Named moves (each a turn or a mirror), then the moves between two rows, first move first; the first pair answered
move z728:
[-24   3  11 -14  -9  14 -18   7  -3  -3   4   7  16   0  -9  14 -20  22
  17  15  20   0  17 -20  -3] => [ 13  20  19  16   3   8   6  11  12 -20   0   8 -14 -10   9  -3 -17  29
  18   6  -6  -8  18   2 -18]
[-17  15   4  -3  -2 -13 -23  -7  18   3  -8  12   1  21   4   8   5   5
  11   2   0  -3   8  -6  -1] => [ -7  19   6   5   1 -14 -16  -6  22  -3  -8  12  -7  18   8   4   6   7
  12   0  -7  -6   8   1  -5]
[  1  14   6  15   5 -14   4   3  -3   9   0   0 -12  -3   3  -9  -2  -3
  -4   1  -4   0  -5   2 -19] => [-17   5   4  -2  -1  -9  -9   1 -11  18   1   0   2   1  -6   0  -3  -8
  -4   5   9   4  -6 -10 -10]
move z367:
[  7   3   8   6   2 -19   3   2 -22  11  -6 -18  18   8  -2 -16  -6 -22
  12  11   3  15  -1   5  14] => [-16  12  15   2   2 -19   6  10 -27   0   0 -10  13  -5  -3   4 -20  -2
  13   8   8  19   3 -10 -11]
[13  4 -2  8  3 -5  5  3  5 -1 -4 -2 -7 -6  0 -3  5  4  4 -5 -7 -2 -2  7
 -6] => [ 6 -6 -6 -2 -2 -4  0  2 -5  9 -4 -5  4 -4 -7 -6  8 -8  0  0  6  1 -7  2
  4]
[  3  16  -2  15   4 -14 -12  -2   6   6  -5   2  -6  -2  -2  -2  -1 -13
   5   8  -1  -2  -2   1 -15] => [  0  10  -3  10   1 -13 -14  -2   0  11  -5  -1   1  -1  -6  -5   0 -20
   3  10   7   0  -4  -1  -9]
[-21 -16   2 -22  12   4 -19   1   6   1  11   0   7   2  -9  -4  -3  -8
 -10   1   9   8   0 -13  15] => [-17   1   9 -10  19   1 -12   3  21 -16  12   9  -9  -5   1   5 -12  12
  -4  -7 -10   5   9  -9  -5]
move z577:
[ 21 -19   0  -3  -8  -4 -11   2   8   9  -9  -4   5  21   3  -5  15  -3
  -4 -11  -6  16  -3  12  18] => [ 10 -27   0 -10 -13   0  -7   8  -5   9  -7  -7   8  15  -1  -4  14  -4
  -9 -11   7  19 -10   7  16]
[ 11   2   0  -1   4 -19 -21   0  -4   4  -2   7 -11  12  -7 -13  22 -14
  17   2  -3  -5   7  10  16] => [ -4 -10  -2 -12  -5 -14 -12  10 -25   6   3   2  -5   1 -16 -12  20 -16
   7   3  16   0  -1   4  12]
[ -9   5   3  25  12 -29  -6  10   3   3  -5  -8   1   2  -9 -12 -10 -31
   9  14  -7  14 -13  -9  -6] => [-14   1   3  20  10 -27  -4  12  -4   3  -3 -10   3   0 -11 -11 -10 -32
   6  14  -2  15 -15 -12  -7]
[ 10  10  -5  23  -5 -13   0   1  14 -10  12   5 -11  26   5 -10   2 -16
  -4   1   0  -4  14  -9  -7] => [ -8  -4  -4  10 -14  -6  10  12 -10  -7  17  -1  -4  13  -4  -8  -1 -19
 -16   1  23   3   4 -17 -10]
move z305:
[ 12 -10  10   1   6   9   2  -4   9 -18   3   6  -7   7   5   3  -2  -6
   3   4 -10  -4  13   8  22] => [ 19 -11  10   8   5   6  10   1   3 -17   2   1 -11   2   3  -7   0 -14
  -2   8  -7  -3   6  10  19]
[ -1 -12  10 -38   2  23   5   9  -2 -26  15  -7   0  -6  11  14  -4  27
   7 -16 -23  -2  18  18  22] => [ 15 -16  10 -28   1  22  19  12  -9 -26  12 -14  -8 -10  13  -3   4  18
   0 -16 -21  -4  11  28  24]
[  1  -1   2  -2 -11  -5   0  11 -12  15   5  -2   7   3  -5   0  -5 -15
 -10  12  11   0 -18 -10  -6] => [ -7   1   3  -8 -10  -4  -8   9  -8  14   8   3  11   7  -7  10  -7  -8
  -5  11  11  -1 -13 -15  -8]
[  6  17   1  -9 -10   6 -19  -1  17  -4  -2  12  -2  17   7   4  10  13
  12 -17 -14  10   1   6   5] => [ 17  14   1  -4  -9   7 -11   0  14  -5  -4   9  -6  15  10  -7  15   8
  10 -18 -15   7  -3  14  10]
Pairs:
(two moves a pair)
[-12  13   9   7   9  -5   1   5   8  -9   0  19 -12  -4   9  11  -9  23
   5  -8  -4   4   7 -11 -27] => [-21  -1   9  -5   2   3   8  12  -8 -13   3  14  -6 -12   5  12  -9  24
  -3 -10   8   7   3 -12 -22] : z305 then z577
[ -7   9  -8  -3   0  -4 -11 -16   8  17 -13   3   7  19  -6   9   0  -6
  10   5   2  11  -1  -6  16] => [-22  11  -3  -6  -1  -3  -7  -9   1  11  -8   7   5   8  -8  20 -10   6
   7   2   8  12  -1 -15   0] : z367 then z577
[ -4  16   2  12 -10   2   8   6   1 -15 -10  -3 -25 -11   6  14 -24   4
  -1  -2 -18  -8  -8 -10 -38] => [ 28   4  -7  17 -10   4   9  -4   4  -2 -20 -14 -20   4  10 -15  -1 -23
  -1   3 -25 -14 -13  10  -4] : z577 then z367
[  2  10   4   8   0 -15   6   4   6   9   4   3 -15 -17   6   1  -8   1
  -2   7  -5  -3  -6  -5 -19] => [ -4  -2  -1  -2  -8 -13   1   3  -5  21   3  -3  -3 -13  -3  -3  -3 -14
  -6  12   9   0 -13  -9  -8] : z367 then z367
[  4   7  -7   7   9 -11   4  -6   7  19  -3   7   9   3   0 -23  -3 -14
   6  17  11  -1  -1   2  -2] => [  4  12  -6  10  12 -13   4  -5  11  16  -3   8   6   3   1 -20  -6 -11
   8  15   9  -1   1   0  -8] : z305 then z728
[ -8 -16  -8 -18  -8   6  -4   6 -15  -6   1  -3  13  -3  -1   5   3   5
  -4  -2   8   2   4  -3  15] => [ 17  -6  -4   0  -1   2  12   7  -5 -17  -2  -4  -5  -8  11  -7   8  10
  -3  -8 -10  -4   6  13   8] : z305 then z728
[  6  20  -3  10   8 -12 -10  -2  16   7  -3   3   0   6  -2  -5  -2  -4
   8   3  -6   0  10  -9  -6] => [  6  15   2  13   4  -9  12  12  -3   0   1  -3  -9 -13  -2 -13  -3  -2
  -2   0   4   1   1  -5 -19] : z577 then z728
[ 12   1  18  10   8  -8  -9  -5  11   6 -12  12 -18  17  21  -2   1  10
  -6  -8 -16  -8   7   7  17] => [  0 -11  10  -4   0  -7 -20  -6  -2  21 -12   7  -2  23   9  -4   4  -6
  -9  -1   2  -3   1  -3  30] : z367 then z577
[-11   9  13  -4   3  14 -10  -6   2  -9   5  12  -2  12   2   8  14   9
   5   1 -14  -2  -6  -2   8] => [  4   5  13   3   4  15   2  -3   0 -10   2   6  -7   7   5  -8  21   1
   0   0 -15  -5 -13   8  12] : z305 then z305
[  0  10  -3  -5   4   2 -24 -19  29   1   5   8   8  23   4  15   0  10
  17  -4 -16  -3  16  -8  23] => [ 22  16   0  13   8  -1  -8 -14  34  -5   2   5  -8  16  12  -1   5   8
  15  -7 -27  -8  13   5  14] : z367 then z728
[ -8   7   0  -1 -10 -18   7   8  -7  12  -4 -11   1  -8 -12  -4  -9 -14
   5  18  13   4 -14 -11 -14] => [-20   8  -1 -16  -5 -12 -12  -1   8   6   1  -1  11   3  -9  17 -15   6
  18  14   1   2   1 -13  -2] : z305 then z305
[ -7  13   0  12  -3  -3   2   2   1   7   5   1  -7   2   1   4   1   1
  -3   1   7   5  -2  -4 -14] => [ 4 13 -1 16 -1 -4  2 -2  8  7  3  0 -9  6  3 -1  6 -1  0  1  0  2 -1  2
 -8] : z728 then z367
[ 37  -1   7  16  15  -3   3   2  11   1   0  -2 -22   2  10 -16  12  -1
  -4  -7  -8   5  -4  27   5] => [-13   0  12  -3   7  -3   0  16  -8  -3  13   7 -17 -16  -3  17 -13  22
  -8  -8  18  14  -4  -3 -28] : z367 then z367
[  0   1   1   1   3 -10   9  -8   4  -7   0 -16 -15  -7   0   1  -4   5
  -9   7 -10   8   1   8 -17] => [ -4   4  -2  -3   6 -12  -8 -18  14   0  -3 -13  -7   6  -2   7  -2   4
   0  11 -14   8   6   1  -7] : z728 then z577
[-26  -3   1 -14  -5   2  -4  17 -17   9   6  -5   4 -12 -12   9  -9  -1
 -13   5  23  14 -13 -16 -21] => [ 16  22   0  13  14 -10 -17  -5  32   5  -5   6 -11  14   7   0   2   2
   9   3 -24   3   7   5 -10] : z577 then z305
[ 11  13   4  10   8  -7  -8  -3  16 -15   3   4  -5   0  18   9   8   6
  -5  -6  -6   6   8  -4 -14] => [ -3  -2   5  -2  -2   0   5   8 -10 -14   8  -4   0 -14  11   7   6   0
 -18  -4  18  11  -4  -9 -16] : z305 then z577
[  7   9   0  13   2 -13  -3   4  -6   3  -1   1 -16 -10  -2  -5  -9  -7
   3  16   2  -2   1 -12 -16] => [  4   2  -3   8  -1 -11  -5   4 -11   9   0  -3 -10  -7  -7  -8  -6 -13
   0  18   9  -1  -2 -14  -9] : z367 then z367
[ -6   1   5   5  -9 -18  -6   2  -7   3 -15   6  -8   9  -4   9  -3   8
  -1   3 -13  -6  18 -14 -12] => [  7  -6   2   4  -7 -15  -8  -4  -4   7 -18   3  -3  18  -3   0   5  -1
   0   5 -17  -9  18  -5   7] : z305 then z367
[-14  -6   2  -3   2   1  -3   8  -5  -1   3  -2   8  -2  -4   2  -1  -8
  -5   9   8  15  -1  -8  -3] => [ -5   0   0   2   6  -3 -13   0   8   4  -1   2   9  10  -2   0   2 -12
   2  11  -2  12   3  -5   5] : z577 then z367
[ -6   6   4   0   5  -2   3   5  -1  -3   6   6  -3  -6   5   5  -5   8
   0  -3   0   2  -2  -3 -11] => [10  6  2  6  8 -3  1  0  6  0  2  5 -3  2  9 -5  3  2  4 -2 -9 -1  0  6
  0] : z728 then z367
[-21  -3  -4 -13  -1   3   1  12  -6   5  -8   7   3  -8 -17  10 -16  12
  -6   0   1   1  -9 -17 -15] => [ -6   8   1   2   7   1  11  14   4  -5  -8   9 -13 -12  -7   5 -15  20
  -5  -5 -14  -5  -6  -7 -23] : z728 then z305
